In the data rows, zero lies at 4.5, halfway between 4 and 5.
Here are some points:
[4 3 5 6 7 4 5 7 3 4 6 3 5 4 5 4 4 4 4 2 6 7 7 3 6 4 6 4 3 5]
[3 7 2 2 2 5 2 1 6 6 4 9 6 6 7 6 5 6 6 7 3 2 1 6 4 3 3 5 0 5]
[5 4 2 2 4 9 0 4 3 6 5 1 5 2 0 5 6 0 4 8 9 3 4 8 9 7 5 2 9 5]
[4 6 2 2 4 6 3 4 5 4 4 6 6 6 6 6 4 6 6 7 4 4 4 3 5 6 5 4 4 5]
[5 4 5 2 4 5 7 4 3 6 4 4 4 3 2 7 2 4 5 5 6 5 6 4 7 4 4 6 9 3]
[7 4 2 4 6 6 4 5 4 3 3 3 4 5 5 4 4 5 4 6 6 5 1 3 6 7 4 2 6 5]
[5 4 3 6 6 3 5 4 7 2 3 2 7 5 2 5 1 5 6 3 3 5 9 5 3 6 3 3 7 3]
[6 5 7 3 4 2 4 3 5 3 7 4 5 4 4 3 1 4 3 3 6 8 4 5 4 5 5 3 3 8]
[4 6 1 4 4 2 4 3 5 4 8 5 4 3 6 6 3 7 5 3 7 5 5 3 5 2 5 5 4 4]
[6 5 4 3 6 4 3 4 4 4 5 3 3 5 3 6 3 5 6 6 5 5 5 4 3 3 4 3 6 5]
[5 4 5 6 5 5 6 4 4 5 3 6 3 4 5 2 4 3 4 5 7 4 6 5 6 4 6 5 6 5]
[1 6 4 5 6 6 3 2 4 5 5 5 6 3 3 3 8 4 6 6 5 4 8 3 5 3 4 4 1 5]
[4 3 3 3 3 3 3 5 6 6 3 7 5 6 7 6 1 4 5 3 7 2 6 5 3 4 5 7 3 5]
[6 4 5 3 5 4 5 6 5 3 5 6 1 5 3 6 5 5 6 3 5 4 4 4 3 5 5 4 5 4]
[4 4 3 6 5 4 8 7 4 4 4 4 3 3 4 5 6 6 6 1 5 4 2 1 2 4 3 7 4 4]
[3 5 2 6 2 3 3 0 5 6 8 2 9 3 6 6 3 9 6 5 2 5 1 3 6 3 3 6 4 6]
[4 3 5 3 4 4 5 5 4 5 4 6 5 5 6 4 5 4 5 6 2 4 3 5 2 4 5 6 5 4]
[4 4 6 5 6 3 6 3 4 6 4 6 5 5 3 6 7 4 4 2 5 5 5 3 3 0 2 2 0 4]
[5 4 4 6 3 5 6 5 5 5 5 4 6 5 6 4 5 6 2 1 3 5 6 7 4 5 3 6 3 3]
[4 5 4 6 5 4 5 4 6 3 3 2 6 5 2 5 2 5 6 4 3 5 8 5 4 5 3 4 5 3]
[5 7 6 4 3 5 3 5 5 4 8 3 3 3 7 3 5 7 5 7 0 7 1 4 7 9 6 7 7 4]
[5 3 3 6 4 1 3 7 6 3 3 3 5 6 4 5 4 3 3 7 7 4 2 5 4 6 3 3 6 5]
[3 3 3 4 3 2 4 3 2 7 6 3 5 5 2 4 6 6 2 8 5 2 2 8 7 0 1 4 5 1]
[3 2 9 3 6 5 1 3 4 3 3 5 3 4 6 6 3 1 7 4 7 2 5 3 1 5 8 8 5 9]
[4 3 4 6 5 5 7 5 2 4 7 3 4 4 3 4 5 5 6 5 5 5 9 3 7 5 4 3 4 2]
[4 3 5 4 5 4 5 5 3 4 6 5 4 5 4 3 5 5 5 4 5 5 7 4 4 3 5 4 4 4]
[4 3 5 3 4 4 5 4 5 5 3 8 5 6 6 4 5 4 4 6 2 3 3 5 3 5 6 6 5 4]
[7 7 2 3 5 9 0 4 5 4 5 4 2 5 3 2 9 2 5 9 6 1 4 6 5 7 5 1 7 6]
[5 3 5 5 5 4 5 4 5 6 3 6 4 6 5 6 6 5 4 3 2 3 8 6 3 5 3 6 4 2]
Here are 16 more points, each followed by its number:
[5 3 8 4 7 4 7 6 3 4 3 6 3 3 8 0 4 2 1 8 4 6 3 1 6 6 6 5 7 3] 0
[2 5 2 4 3 3 0 7 5 5 6 4 4 5 7 7 3 2 5 5 8 2 1 2 6 5 4 6 0 7] 1
[5 5 3 4 4 5 3 2 5 5 4 4 5 4 7 4 4 6 5 2 4 5 4 2 3 5 2 5 6 6] 2
[5 4 5 5 4 4 8 3 4 5 3 7 2 4 1 6 4 4 6 3 4 5 6 6 5 4 4 5 5 3] 3
[4 6 1 2 3 6 2 1 6 6 3 5 7 5 6 5 5 7 5 6 5 2 2 5 4 3 3 3 2 4] 4
[6 6 4 4 4 6 7 6 4 4 4 5 4 4 4 4 3 3 4 0 5 7 7 3 5 6 4 3 4 4] 5
[5 2 5 5 3 5 7 4 2 4 4 4 4 5 5 2 4 5 5 6 7 5 1 5 5 4 3 3 7 3] 6
[5 6 5 4 6 5 2 5 6 5 4 3 5 5 6 5 4 5 4 6 3 4 5 4 4 5 5 4 5 6] 7
[4 5 4 5 6 8 7 3 3 5 5 6 3 2 3 4 5 3 4 2 5 5 8 3 8 3 5 5 5 4] 8
[6 6 4 7 4 6 5 5 7 4 3 4 3 6 2 5 4 6 4 3 5 4 3 9 6 4 3 3 4 4] 9
[6 3 4 4 5 6 5 9 4 5 7 4 3 6 5 8 3 6 5 0 4 4 3 5 5 5 7 6 4 5] 10
[4 6 5 5 4 4 4 4 7 4 3 4 7 5 4 7 1 4 5 2 2 5 5 5 3 6 5 6 4 6] 11
[3 2 6 3 4 4 3 3 3 4 7 4 4 3 5 3 7 4 6 4 5 4 6 3 2 4 1 4 8 4] 12
[5 5 3 8 3 5 5 4 5 5 4 4 7 6 9 2 5 6 0 0 2 7 7 8 3 4 3 4 2 4] 13
[5 4 5 6 4 4 9 2 4 5 3 7 3 4 0 7 5 4 6 3 5 5 6 6 6 2 4 4 4 2] 14
[7 3 4 4 6 6 7 9 3 5 5 4 3 6 5 9 4 6 4 0 5 5 4 6 5 5 7 6 3 5] 15
Which three of these numbered points are nearest to each point below by angle, seen from the average point of the first points? Their numbers follow each, nearest first.
[5 5 8 4 3 5 5 5 4 3 5 4 3 3 3 3 4 4 5 1 3 8 4 3 3 6 3 5 6 6] > 5 2 12
[4 6 4 5 6 8 3 4 4 6 5 7 4 4 5 4 8 4 4 3 3 2 6 5 6 3 7 6 2 5] > 8 13 15
[6 4 7 5 6 7 2 4 2 5 6 5 4 5 8 4 5 7 5 4 6 6 5 5 5 6 8 5 6 6] > 10 7 15
[3 4 4 5 3 3 2 6 5 5 6 4 5 5 6 6 4 2 4 4 7 3 2 3 5 6 4 6 3 6] > 1 10 11
[6 2 3 6 5 5 9 4 0 3 8 3 4 4 3 5 5 6 6 7 6 6 9 3 8 5 6 3 6 1] > 8 14 6
[5 5 7 5 3 4 5 5 5 4 5 5 4 5 5 3 4 5 4 2 2 6 5 6 3 6 5 5 4 4] > 13 11 5
[6 4 3 4 6 6 7 9 5 5 5 4 4 6 5 8 2 6 5 0 5 5 4 6 5 5 6 6 4 5] > 15 10 5
[6 7 3 4 6 4 1 5 7 4 6 4 5 6 5 5 4 6 4 6 3 4 4 5 4 6 5 4 4 6] > 7 11 4
[5 4 9 3 2 1 2 1 4 4 8 5 6 4 6 1 0 4 3 3 8 9 4 6 4 4 5 2 1 9] > 13 1 11
[6 2 5 4 4 4 7 4 3 4 4 4 5 4 5 3 5 5 4 8 7 4 1 5 5 3 3 3 6 3] > 6 0 12
[4 3 4 5 3 4 5 5 4 5 5 4 4 5 2 5 6 4 4 7 5 3 3 6 5 3 3 3 6 3] > 6 9 14
[5 4 9 2 6 5 7 6 3 5 3 6 4 3 8 0 5 2 1 8 3 5 5 2 6 7 6 5 5 4] > 0 6 7
[0 8 4 4 4 5 5 4 5 6 2 5 6 3 3 4 3 3 5 7 4 4 6 3 6 1 6 5 3 4] > 8 4 14
[4 8 4 5 2 3 4 3 8 4 2 2 9 6 4 8 0 5 6 0 1 6 7 6 3 6 5 6 1 8] > 11 13 7
[6 7 5 1 6 9 5 4 5 6 2 6 3 2 3 3 5 3 2 3 6 6 6 3 5 3 3 2 8 2] > 8 5 0
[5 5 7 3 4 8 4 3 3 6 5 5 5 5 3 3 6 6 5 6 4 4 4 6 6 4 4 4 7 3] > 6 8 12
[2 6 6 7 5 4 5 6 7 4 1 4 5 5 5 6 3 5 7 6 0 3 4 5 4 6 5 7 2 4] > 11 7 9
[6 7 3 8 3 7 4 4 6 3 4 4 4 5 2 4 5 5 4 2 4 4 4 8 5 4 4 4 5 5] > 9 13 14
[3 6 1 3 2 6 4 2 5 6 3 6 6 5 5 5 5 6 5 6 3 2 1 6 5 4 3 5 2 4] > 4 1 9
[5 3 6 6 4 4 7 5 2 7 6 4 6 4 5 1 5 4 2 3 5 4 4 7 6 3 4 6 4 3] > 13 6 0
[7 7 1 5 4 9 0 4 6 3 5 6 2 4 3 4 9 4 6 9 4 1 2 6 7 7 5 2 6 5] > 4 9 7
[6 4 5 4 1 6 7 5 4 4 5 6 4 5 5 6 2 7 6 0 4 6 1 7 4 4 6 5 5 5] > 10 15 9
[3 2 6 3 4 3 2 3 4 4 6 3 3 4 1 4 7 4 7 3 6 5 6 2 1 5 2 4 9 5] > 12 2 6
[3 3 5 4 7 6 5 8 3 6 4 4 6 5 7 5 4 7 5 3 4 6 6 1 5 5 6 4 6 4] > 10 15 0
